Each row is where one point has got to under a steady rotation. How many ticks took it there?
The counts run from 0 to 883.
[  7.8  -4.5  11.1 -23.4 -26.8 -20.7 -19.2   3.2  32.4 -38.6  34.6 -57.5
 -14.2  12.8  16.4 -14.0 -27.3  -3.2   1.2   9.0 -13.3 -24.6 -17.8  30.0
 -10.0 -33.7   9.6   5.8   5.2  -3.5 -38.9] => 746
[ 14.5 -25.8  -6.2 -25.8 -49.8  -2.7  -0.7 -24.4  23.1 -32.0  34.2 -40.6
  -0.1   3.2  15.4 -33.8 -15.0  19.2   9.8  10.5 -31.1 -15.8  -4.1  -7.2
   4.6  31.4   8.1   4.6  14.9   2.0 -29.5] => 849
[ -8.2 -49.2  -5.6  -8.0 -13.5 -19.1   0.3   8.5  26.7 -24.1  37.1 -41.3
 -40.5  -9.2  -4.9 -20.8  -6.6   2.6  31.1   2.1 -42.1 -13.8 -22.1  16.7
  -6.2  16.5  -6.1  32.1  12.2   2.8  -9.7] => 61
[  8.9 -26.6 -23.2 -30.8 -54.0  24.4   6.9 -10.1  15.7 -13.4  41.5 -29.7
 -34.7 -21.4  14.3 -15.2 -27.1  16.2   8.0   5.1 -38.5 -33.8 -15.4   1.3
  16.7  19.2   4.4  23.5  23.6  -2.8  -8.6] => 120
[  1.6   8.0 -14.2 -17.6 -37.1   3.5 -10.9  -3.4  20.0 -23.8  40.8 -45.1
 -26.2 -10.7  10.7   4.7 -37.9 -30.1  14.8   2.5 -11.3 -26.3  -9.3  28.7
 -11.3 -51.7  -2.9  20.5   0.8   5.5 -20.2] => 219
[ -7.9 -21.9  19.0 -12.8 -31.7 -15.5  -1.5  11.1  36.3  -2.6  46.6 -39.6
 -20.3  -6.7 -13.0   3.4 -45.2 -12.2  29.8   5.2 -14.1 -23.8 -23.6  36.0
  -9.8 -28.5 -10.6  21.5  11.6  -8.9 -19.1] => 211
[ 21.8 -14.9 -36.8 -16.2 -44.4  13.2  10.9 -28.0  17.5 -24.8  36.1 -32.6
 -25.7 -12.6  13.6 -13.8 -36.0 -17.6  15.2   2.3 -31.5 -29.6 -25.9  -4.7
  -9.5  23.1   3.5   6.5   2.3  17.4 -20.4] => 92
[ -0.5   7.7   1.9 -40.9 -51.6  -3.5 -20.3  -6.9  27.2 -30.2  47.0 -44.9
  -2.8  11.0  14.5 -13.0 -27.1   6.3 -10.7  21.5 -13.9 -27.1  -1.9  12.4
   9.3 -37.7  19.3   5.7  14.3  -6.9 -31.3] => 706
[-14.0 -20.4  10.8 -50.1 -30.7 -27.1  -5.2   5.7  23.4 -13.0  51.4 -31.3
  -2.6  -4.9   4.3 -30.0   2.0  15.4  11.7   3.1 -31.3  -5.8 -11.4  13.6
   9.0 -27.3   8.1  25.8  34.1 -13.5 -16.6] => 345
[ -4.7 -13.2  13.2 -23.0 -49.1   7.5  -5.2   7.4  35.0  -8.5  38.9 -33.4
 -10.7  -0.4  13.2   7.7 -38.8 -15.8  17.4   1.7   1.5 -29.5 -13.0  28.4
   8.0 -23.3 -24.4  12.5   5.2  -3.2 -28.0] => 185
[  2.6  -3.0 -12.0 -19.8 -42.8   7.5 -12.6   0.0  18.9 -22.8  35.7 -47.4
 -32.4  -7.3   6.7   4.7 -46.5 -27.7  -4.2  14.9  -5.9 -32.0 -21.9  33.0
 -12.7 -29.1   3.9   7.7  -0.3   3.8 -27.0] => 233
[  3.8 -39.7   1.2 -25.7  -6.5 -32.5   3.0  16.5  28.6 -38.4  28.2 -33.5
   4.9   0.1  -5.2 -26.4 -14.7  -8.2  14.1  -0.5 -44.1 -13.8 -40.4  26.6
 -24.1   0.3  -3.9   8.2  25.4   3.7 -24.5] => 798
[ 19.8 -25.1 -13.2  -3.8 -20.4  -9.0 -14.0  -3.9  21.7 -47.3  30.4 -47.8
 -48.9   6.5  13.2 -25.4  -8.7  14.1   7.8  17.1 -26.8 -21.4  -5.2  16.0
  -9.6  13.0  10.8  17.3  15.5   4.2 -32.5] => 410
[  9.9 -30.9 -18.6 -20.4 -22.5   0.3 -13.4  -8.1  10.0 -49.8  25.5 -50.3
 -24.8  12.0  13.1  -6.8 -18.2  11.9  -6.6  19.0 -28.9 -19.5 -18.0   5.7
  -6.2  13.7  23.3   3.0  16.7  16.0 -39.4] => 808
[  9.5 -36.4 -22.5 -30.3 -36.0   9.6   1.7 -17.6  25.9 -40.9  36.7 -39.7
 -27.8   8.5  13.2  13.8 -31.6  -5.8   6.4   7.6 -17.3 -27.3 -32.3  12.2
  -2.0  17.0  -6.6   9.7  -6.7   9.4 -39.6] => 98
[ -7.7  -2.5 -18.0 -27.2 -57.2  -2.1   4.4 -13.9   1.5 -11.6  36.9 -28.7
  -8.5 -11.7   4.1 -15.5 -41.5   9.6 -12.7  15.9 -30.7 -33.2 -10.2   0.8
  20.9 -10.8  30.7   4.3  30.8  -9.4  -4.5] => 667
[ 23.7 -21.0  -3.3   2.2 -29.5   0.3 -14.2 -10.7  37.2 -29.7  29.1 -54.4
 -24.9  -0.6   9.1 -25.6 -14.1   0.2  28.5  14.1 -25.6 -19.0   0.3  15.1
  -9.5  20.6  -3.1  14.1   6.3   1.3 -32.2] => 38
[ 17.4  16.6  -1.2 -13.3 -53.3  -0.7 -14.8 -17.0  24.8 -20.1  43.7 -40.9
   3.2   6.0   8.3 -36.6 -23.6   0.5   0.8  15.7 -20.3 -24.9  16.9  11.5
  -4.4 -23.0  20.0  -1.7  17.5  -9.1 -25.9] => 727
[ 18.6   5.5 -25.1 -26.7 -23.4  -6.5 -16.0 -11.5  17.9 -42.9  34.1 -60.9
 -27.8  -3.8  15.9 -18.3 -16.6  -6.6  -5.1   3.6 -22.6 -15.9  -7.4  20.2
 -17.0 -31.7  22.5   2.8  10.1   3.3 -36.0] => 767
[-11.3 -21.8  -2.7  -4.1 -36.9 -18.1  -3.4  -8.5   1.2 -20.0  35.1 -25.5
 -10.8   2.9 -13.0 -39.8 -41.1  11.3  -1.2  11.3 -43.8 -23.6 -22.8  15.7
 -12.4   6.8  24.5  -4.1  43.6   0.8 -12.4] => 276
[ -4.4 -26.9 -13.0 -47.0 -16.0  -8.1  -0.4   8.3  16.1 -44.5  40.6 -43.1
 -14.7  -4.7  20.1  -9.5  -7.7 -16.0   4.5   8.5 -27.5  -9.2 -38.3  23.0
 -14.2 -15.6   6.3   9.8  11.2  14.6 -35.8] => 806
[  1.4 -30.4 -25.7 -22.6 -24.2  -0.6  15.2 -11.0  17.3 -20.4  36.9 -16.9
 -20.1 -17.9  -0.2 -40.1  -8.1  -0.9  29.1  -1.7 -55.5 -13.2 -23.8  -2.7
  -0.7  22.4   4.2  16.7  23.3  -0.7  -1.9] => 466
[-18.2 -19.8 -17.7 -45.9 -35.4  -0.7   7.1   4.0  12.3 -16.2  34.7 -30.0
   1.8  -2.4  -0.2  14.1 -47.2 -23.2  -5.4   3.6 -23.4 -29.0 -29.9  20.2
  -4.1 -27.0   1.7   1.8  12.9   9.4 -21.8] => 644
[  9.0  -7.4   2.1 -25.3 -56.1  -6.9  -6.5 -19.4  23.0 -27.4  29.6 -29.4
   6.8  15.6   4.7 -22.2 -45.2   1.0 -13.8   3.1 -25.3 -30.7 -20.6   6.4
 -12.8  -7.1  21.0 -10.2  18.1  14.0 -35.7] => 301
[ 21.8  -8.9 -19.7 -35.0 -57.0   7.1   1.9 -31.1  28.2 -21.0  34.4 -30.6
 -12.4 -11.9  26.3 -20.1 -20.2  -1.7  18.0   6.1 -18.8 -19.4  -4.8 -10.3
  16.9  16.8  -0.4  14.9   5.5   9.3 -24.8] => 504
[ -1.8 -36.7   4.2 -40.5 -24.9 -14.3   3.7  -0.7  38.5 -15.2  41.3 -28.6
  16.3   3.1  22.0 -17.3  -6.5  -0.2  32.9  -6.2 -30.6  -5.7 -20.1   9.1
  -1.1   6.2 -29.8   7.2  10.0   1.8 -25.6] => 873
[  8.2 -19.7  18.8 -30.0 -16.1 -25.2 -10.6  12.2  36.4 -34.6  36.3 -48.7
  -0.9  14.8   0.2 -24.3  -5.8 -12.8  28.1   4.3 -22.4 -11.5 -11.6  33.7
 -20.6 -18.4 -15.4   2.7  11.0   0.7 -39.0] => 387
[ 18.7 -10.4 -10.6 -11.5 -25.4 -21.7  -4.0  -6.8  18.1 -29.8  39.0 -42.1
 -24.0 -14.7  -2.4 -60.0   6.5   8.4  21.5  11.5 -42.9  -7.2   6.4   8.9
  -6.9  -5.9  19.5  15.4  25.4 -10.1 -12.9] => 391
[ 24.9   0.3 -24.2   2.1 -22.0  -7.8 -11.3 -20.1  13.7 -43.4  31.1 -46.0
 -22.4   1.3   8.3 -41.3 -18.8  -8.9   1.3   9.8 -42.2 -22.4  -3.0   8.5
 -22.8   4.4  26.1  -6.0  20.7   7.3 -24.6] => 788
[ -8.0 -15.7  -3.9 -27.8 -37.0 -19.9  11.4   3.4  13.8 -24.4  30.5 -32.8
  14.6  -2.0  -9.3 -14.8 -44.5 -24.9  15.7   3.2 -37.2 -30.7 -44.1  31.5
 -18.2 -28.5   5.6  -7.4  14.7   9.1 -15.9] => 265
[  3.1 -39.4  11.6 -24.3 -24.4 -28.3 -12.0  10.1  26.6 -22.9  42.0 -38.8
 -13.0  -4.9   3.0 -48.7   6.3  22.4  28.0  -0.6 -37.4  -6.4  -2.0  15.6
   6.9  11.5  -7.4  26.7  27.6 -14.9 -21.7] => 0
[  2.9 -33.1   8.0 -11.4 -14.5 -40.2  -7.4  12.1  27.4 -35.6  38.5 -40.6
 -23.4   1.9  -6.9 -35.6   2.2   1.8  37.1  10.3 -45.2  -6.6 -24.3  27.9
 -14.2  -4.0  -5.6  16.3  32.5 -10.6 -19.0] => 399
[ 17.8 -23.3  -3.2  -6.1 -22.8 -11.2 -24.8  -0.5  19.3 -46.5  35.9 -51.5
 -49.2   2.9   9.7 -34.1  -2.0  20.5   7.7   9.6 -31.8 -20.4   1.3  17.9
   8.9   5.0  19.8  13.8  26.5 -13.1 -27.7] => 397
[-11.2 -19.9   8.4 -52.7 -22.5 -23.9  -7.2  15.7  22.6 -19.4  45.3 -45.2
   2.9   1.6   8.7 -14.1  -5.6   8.9  16.8   4.2 -21.2 -16.0 -18.7  24.3
   6.8 -30.3  -1.1  12.2  17.8 -10.7 -31.8] => 346
[-18.5 -37.2  20.0 -23.9 -43.2  -5.2   2.2   7.1  32.9   0.4  40.5 -16.2
  -9.2  -9.6  -0.9 -11.4 -31.4  10.0  28.2  -3.0 -35.2 -23.6 -28.3  14.5
  15.9   8.2 -19.6  23.2  26.6  -2.7  -7.4] => 149
[ -4.4 -17.1  13.4 -27.9 -52.3  -1.9   2.5   3.4  42.0   1.4  40.4 -24.0
  12.2 -10.4   3.6  -7.8 -39.6 -13.5  39.9  -9.4 -17.9 -21.0 -14.3  19.6
  -6.4 -11.5 -30.7  12.9  10.6   4.3 -17.0] => 164
[-10.3 -19.8  -0.8 -38.5 -50.2   1.2  12.8   1.2  23.8   7.6  55.4 -20.8
 -12.1 -31.3   3.9 -21.1 -24.0   1.4  27.2  -9.3 -31.7 -12.6 -22.3   7.7
  15.6 -20.8 -18.1  26.5  19.6  -7.1   4.2] => 156
[  0.1 -45.5  -5.5 -21.2 -21.3 -13.1  16.9   2.7  21.4 -22.2  31.1 -27.7
  -5.9 -17.6   0.0 -15.4 -26.6 -22.2  37.4  -0.4 -41.2 -23.3 -43.5  19.1
 -24.7  15.0 -20.0  15.7  14.4  13.7 -10.5] => 89
